Each path below is one point turned by a fixed rotation once a step. After each direction that follows a path, write how fast that rotation turns it, in deg/step (0 if it stays still).
Each turn is a multiple of 5 degrees from 10 to 175, or 0.
Each row of a path follows its step; steps can be skipped.

step 1: [  5 -33  26  12  -2   2   3  59   2 -17  14  -7  -7 -13  11 -37   4  25
  21  19   4 -10 -19   4 -26   3   9  38  -6  22 -31   4  38  21  -6  -7
   2  -8  12  14   4  -3  -7   7   8 -11  23   2  -9 -35  29 -14  -5 -15
  25   0   1 -42  27  25 -57   8 -43   6 -30]
step 7: [ 24   6   0 -33  17  47  27  -5   4  28 -28  12  -2  33 -10 -24   5  -5
  -5 -15  29  11 -13  46  -5  16 -42 -21  35  -5 -16   2   7  14  20  -8
  46  12  10  23   1   3  16 -16  -2  18   4   1  31  10 -24 -23 -13 -13
 -44  39 -24  -3  22  14  -7   7  -8   6 -32]
step 11: [ 18  25   9   2  -5 -18 -11  18 -22 -26  29 -19  13  11  32   9  -9  -4
  -2 -12  -3 -14  28 -26  11 -12  -2  -8   4 -17   9  -1  -2   6 -43  -2
  25  16  -1  12  17  -3 -24   8 -41  47  28 -37   7   9  31  -3   5  -4
   8   0 -25   1   7  -1  92  26   1   0   3]
step 13: [ 21  -5  14  28  20  14  -7 -13   8 -19 -12 -15 -37  10   5 -25  15  -1
  -2  20 -34  45  18   8   0  10   2  21  34  28 -23  14  14  43   5 -26
 -31  -2 -30 -22  23 -15  37 -23  65 -30   4 -12 -11  -1  -2  18  18  31
   3  -1 -11 -26 -21 -10  -8  -4  -8  19  -4]
step 14: [ 10 -29  -3  25 -41  -4  18  26  -5 -23  -3  -7  28  -7 -43 -27   0  -4
  14 -54   0 -23  -7  -4  50 -40  -4  20 -33  16 -11   7   5  25 -17 -26
  17   1 -10   8   1  10   2 -14 -24 -16 -29  -7 -32   1  25   9 -42 -31
 -15  -5   9   6   3 -31  12 -10   6  30  -9]
step 15: [-22   3   3 -13  -2 -52  -4   5   1  42 -20  14  -4  21  -5  22   8 -13
 -30 -38 -25 -26   5  -5 -22 -16  10  -6 -13  -7   9 -25  -5   4  34  -5
 -31  -3   1  32 -12 -26  19 -12  -2  33 -14  14   8 -34 -20  -9  -1 -45
  23  -9 -15  35  18  19 -30  31  -9 -40  20]
step 16: [  2  19   3  26  11   2  23   4  -6   6   6  11  11 -40   7 -10 -13 -39
  -4  16 -24   7   7 -12  26  46  29 -15  53   2  -4 -13 -19  -4   4  16
  15 -24  -3 -18 -43  10 -12 -15  19  44   8  -6  28 -14  -5 -16 -11  42
   2  40 -10 -33  -6  -1   9   3  32  -6  45]
step 17: [-11 -14  31  -6  11  30 -36  11   1 -23   1  -8  18 -41 -22   2   1  -2
  -4 -11 -29  28 -29  -2   6  29  -9 -19 -64 -10   9  32  19 -18 -29 -12
  29  -5  -5  -6   5  -5 -26  13 -34 -28 -12  -3  16  24  -5 -34  33  16
  36 -12  35   1  -6  -8 -15   7  14  22 -13]
step 20: [ 16 -32  26   0   5 -17  -9  23  12  -2  -3 -35   2   2 -17  22 -29  28
   9   1 -12  34 -51 -14 -24 -20 -33 -24  16  22  19  13 -29   8  34   7
   8 -10   5  26   7  16   0   2 -14 -22  37  20  30 -33  51 -31   5  -5
 -25   0   2   5  34  -3   0  36 -11  -6   2]
[  4  -1  -9  -5  -2  -7   4   1  -4  -5   6   1  -2  -8   1  -9   4 -10
   2   8   4  -3  13   6   3  -4   2   0  -6  -9   3   3  -8   1  -4  -4
   7   7  -2  -2  -6   1   2  -4  -4  -3   5  -3   0  -6   6   7  -7   5
   6   9   5  -7   8   2  -4   4   8   0  -9] : 145
[ -5  -4  -5  -4  -5  -7   5 -11  -6  -4   2 -10  -7   6  -7  -2   4  -4
   3  -6   0   3  -5   3 -11   0  -7   4  -5   5 -10   0   1  10   7  -2
  -1  -7  -1   4   2   0  -1  -5   1  -1   0   1   1   0   3  -6 -18  -1
  -6   0  -4 -13   1   2  -2   0  -5   2   5] : 55
[ -4   4  -2   7  -2  -2   2   8 -10  -3   1  -7   2  -1   5   0 -10   1
   2   1   0  -2  10 -13   3   5   6   0   7   6  -2   4   6  -1   4   1
   2   7   8   3   3   3   0  -2   0   2   0   1 -18   4  -1  -3  -2   7
  -2  -7 -13 -11  -1   3  -5   4   5  -2  -3] : 145
[  3   5   9   0   3   1   3   3  -4  -9   3   6   4   9   4   7   2  -2
  -1  10   5   3  -2  10   2   1  -2  -5 -18   1  -3   0   3  -4  -6   4
   4  -2   0  -1  10   4   6   2   7   4  -3   2   5   1  -4   0   2   3
   7  -4  -9 -13   2   2   8  -7   3  -4  -1] : 60
[ -7  -2  -3   6  10   3  -6   1  -2   5   3   0  -7 -10  -6  -9  -2  -2
   6   3   4  14  -7  -1  -3  12  -6  10  -9   3   3   6  -6  -1   2   0
  -2   4  -6  -8   3   2   4   2  -1   4   7  -2  -9  -2  -4   1   4  -1
   5  -3   1  -1  -6  -5  -1  -9   4   5   2] : 85
